In the rows, 128 means zero.
Named moves, each a turn or a mirror, and the order they were made in; the first pair answered:
G:
[193 144 114 145 110 150 145 133  51 136  69 172 101 120 150 146 100 112
 128  73 156 134 132 109 147 127  96 148] |-> [195 152  96 144 115 140 156 137  68 136  67 183 101 123 151 148 103 110
 129  78 157 138 129 114 146 124 100 143]
[143 160 115 111 143 110 136 158 154 121 136 129 149 111  96  95 123 151
 117 141 125 118 132 148 138 123 123  90] |-> [134 142 162 106 131 125 105 149 120 125 142 107 154 111  98  89 116 154
 108 126 126 107 135 139 143 128 108 102]
[106 171 125 163 141 115 198 176 108 114  96 159 172 100 138 178 139 151
 133 158 110 186  87 168 102 149 135 114] |-> [ 91 144 201 155 119 140 150 158  49 122 107 117 179  98 140 173 123 158
 122 134 110 170  88 153 107 155 114 135]
E:
[116 109 130 123 119 140 103  94 155 149 134 111 115 154 132  86 145  94
 127 122 135 101 146  87 123 125 121 131] |-> [115 104 152 135 117 162 103  90 110 144 113 118 122 153 123  91 136 117
 122 120 144 104 133  95 124 139 105 155]
[138 123 116 125 114 122 140 115  86 151 133 133 104 132 162 192 137 137
 146 124 127 150  99 140  95 140 150 140] |-> [142 124  98 118 115 104 140 121 118 156 146 127  97 130 167 186 142 122
 151 126 127 147 108 136  98 133 160 126]
[119 109 126 151 101 153  77 104 155 133 135  93 148 140 114  78 128 129
 138 119 115  86 178 116 102 104 108 124] |-> [116 107 144 158  98 169  75 100 123 126 120  96 152 142 107  85 121 145
 134 116 117  90 167 121 104 112  96 142]
[138 113 144  95 122 110 110 129 108 195 160 107 114  91 133 167 128 112
 150 137 130 116 152 106 143 141 100 147] |-> [136 114 148  97 120 115 111 129  98 195 158 109 115  91 132 168 125 117
 148 138 129 117 151 105 142 145  94 149]
L:
[118  92 137 142  84 123  88 121 143  99 174 120  88 145 137 147 166 133
 142  91 107 173  86 132  93 136 125 132] |-> [116  92 142 142  83 121  87 125 139  97 177 120  90 141 134 147 166 135
 138  92 107 174  82 136  93 133 121 133]
[144 132 117 119 145 115 148 131  69 126 113 102 137 133 163 164 116 138
 138 107 126 115 110  87 147 162 160 137] |-> [143 128 112 118 142 115 150 122  76 129 110 105 131 139 166 160 119 132
 143 106 126 112 114  86 146 163 158 138]
[135 149  67 147 132 113 165  84 124  95 112 145  76 133 128 113 128 113
 183 143 130 125 150 152  85 116 146 136] |-> [137 163 106 144 141 109 150 134  76  63 123 138 117 101 105 126 120 161
 145 147 125 139 126 192  92 121 138 131]
C:
[149 168 110  97 135 105 146 160 187 131 119 152 149 121 109 121 114 134
 109 120 137 135 164 146 115 104 138 111] |-> [129 136  93 118 123 111 142 151 166 124 135 126 147 151 123 152 129 123
 120 130 139 139 164 146  68  96 163 121]
[130 116 107  85 123  98 122 150 122 113 145 108 107 100 158 192 137  97
 151 149 141 129  83 155 108 109 137 119] |-> [122 114 126  77 116 123  98 102 161 144 134 102  90 117 151 125 127  60
 157 122 143  89 121 109 135 107 111 125]
[140 130 102 101 137 118 122 122 149 153 144  91  94 126 135 116 120 102
 143 119 131 122 138 119 156 148 131 119] |-> [151 139  94 102 146 108 140 150 134 137 145 101 101 108 133 145 125 125
 139 131 133 142 117 145 153 151 136 117]
Pairs:
(two moves a pair)
[118 111 132 133 137 146 112 138  93 136 124 117 150 145 131 123 132 137
 118 144 135 151 145 126 112 105 124 150] |-> [136 137 104 127 150 138 136 142 138 141 110 148 144 140 124 101 135 131
 121 146 134 152 152 125 133 105 119 137]  C G
[139 129 111 133 144 112 131 150 158 145 132 155 144 135 127 111 140 121
 125 126 117 124 123 124 117 138 119 133] |-> [132 120 123 145 138 127 132 148 117 137 117 153 152 141 123 129 142 133
 123 129 121 131 108 135 104 143 118 150]  C E
[144 112 139 157 116  81 117 111 131 150 149 107  80 102 141  59  97 136
 149 116 142  90 117 111 179 145 104  94] |-> [152 132 105 161 129  62 144 141 148 131 145 129  95  93 131  66 100 149
 141 134 140 107 105 135 178 146 112  78]  L G
[130 119 104 124 122 108 136 151 150 115 165 105 145 143 127 138 138 110
 149 132 130 119 142 153  95 113 166 120] |-> [123 104 111 144 111 150 142 107 117 129 123 122 131 167 130 143 133 106
 166 128 146 119 135 137  87 131 148 153]  E L
[158 131 108 123 137  95 164 134 143 177 153 121  70 105 181 193 116  98
 186 119 158 153 100 138 126 116 179 116] |-> [152 130 191 103 127 120 118 114 116 199 148 100  74  85 171 148  92 100
 166  84 153 126 112 112 167 132 132 130]  G C
[113 111  86 147 131 133 152 139 142 107 132 132 123 145 122 116 144 114
 124 168 122 147 160 130  95 109 150 128] |-> [113 115 154 126 121 158 113 120 128 129 128 120 126 126 113  70 118 116
 107 137 119 124 170 104 141 123 109 139]  C G
[113 157 161 115 136 129 114 120 144 149  98 115 117 100 112  77 112 152
 110 120 130  93 155 120 200 129  86  99] |-> [108 134 101 130 139  82 138 174 126 107 147  90 124 111 139 177 143 163
 122 165 130 129 123 170 124 104 157  83]  C E
